(in the rows, 128 means zero)
Turns in one plane each, and the order they were made in; the first pair answered
kezo (before -> after):
[182 138 159 143 114 145 181 161 138] -> [179  85 148 152 109 165 171 139 140]
[142 151 128 155 143 121 153 129 127] -> [155 131 131 156 136 116 154 120 135]
[ 96  92  91 180 118 126 121 132 130] -> [ 78 122  93 177 119 128 117 145 115]
gasa (before -> after):
[124 138 107 135 148 124 120 122 136] -> [115 139 113 120 149 135 124 128 123]
[109 177  95 156 126 114 120 142 123] -> [ 96 172 139 110 139 147 126 147  95]
[127 109 120 145 155 112  99 125 133] -> [115 120 125 139 158 123  91 122 118]
[164  73 125 163 107 136 135 116 155] -> [125 117  90 202 116 134 114 118 137]
zom (before -> after):
[166  91 172  87 118 140 143 131 134] -> [169  62 127 129 107 130 127 112 153]
[165 137 162  98 125 102 157 155 144] -> [170 109 120 143 115  86 143 134 162]
[ 66 144 107 150 144 131 134 130 130] -> [ 78 155 147 110 151 133 153 148 124]
[129 107 175 112 161 132 125 127 132] -> [147  90 160 129 154 122 120 121 148]
Mosag (before -> after):
[169  89 158 116 132 120 147 142 144] -> [132 110 176  99 147 144 137 146 113]
[122 151 122 144 127 123 135 134 130] -> [133 140 122 145 122 117 138 135 138]
[166  61 117 110  99 166 135 100 129] -> [144  73 138  91 108 188 134 106 105]
[ 73 104 107 148 108 125  95 123 141] -> [103  88 111 150 104 112 104 122 164]
Now pairs of rows:
(2 to 3 turns a pair)
[153  75 135 120 124 142 124 112 134] -> [109 149 151  95 143 155 120 140 101]	Mosag, kezo, kezo
[178 125 117 143 113 117 132 123 159] -> [131 189 137 121 136 128 129 148 123]	gasa, zom, zom
[146 177 125 146 121  89 130 146 147] -> [110  86  96 157 116 140 101  97 127]	kezo, kezo, kezo
[116  92  80 169 132 121  94  96 144] -> [135  75  95 155 127 119 105  96 155]	Mosag, zom, Mosag
[168 151 144 123 123 116 155 115 150] -> [150 101 157 109 123 151 147  96 137]	Mosag, kezo, kezo
[116 191 156 125 132 148 134 157 129] -> [165 124 174 114 121 142 151 147 157]	gasa, kezo
[ 94 152  83 170 130 118 114 124 125] -> [103 114  76 177 124 120 112 106 134]	Mosag, kezo, kezo
[175  94 122 154 138  99 126 104 171] -> [113 189 164 111 168 127 121 140 114]	gasa, zom, zom
[175  83 118 131  91 105 138 132 174] -> [ 86 140 160  81 123 169 125 150  99]	gasa, gasa, gasa
[ 84 202 115 158 133 131 102 150 117] -> [105 215 135 140 128 115 115 166 130]	zom, Mosag
[101  90 100 137 135 155 101  95 115] -> [ 91 170 141 102 154 146 120 135  98]	zom, kezo
[179 144 170  95 128 103 161 153 152] -> [143  54 145 112 123 155 124 108 133]	kezo, kezo
[103 152 127 115 152 161 104 118  90] -> [122 191 108 137 149 123 113 131 117]	kezo, Mosag
[ 96 105 142 113 130 161 126 115 105] -> [115 179 138 131 133 110 141 146 121]	Mosag, kezo, kezo
[116  64  79 153 115 163 110  93 130] -> [110 103  58 178 116 136 107 102 134]	kezo, Mosag
[180 114 192  83 102  98 138 143 154] -> [119 195 104 173 108  72  97 137 148]	gasa, gasa
[126  93 148 104 136 157 111 118 116] -> [124 172 147 110 142 122 128 153 121]	Mosag, kezo, kezo
[172 157 175 110 138  91 187 199 145] -> [170 115  87 199 118  74 154 159 174]	kezo, gasa
[140 148 134  98 122 116 160 152 145] -> [115 172 121 113 129 116 148 152 135]	gasa, gasa, gasa
[117  66 115 133 110 140 126 108 129] -> [ 89 152  94 158 122 112 122 135 121]	kezo, kezo, Mosag
[ 90 104 110 142 123 170 117 109 107] -> [103 157  80 173 120 127 122 123 127]	kezo, Mosag
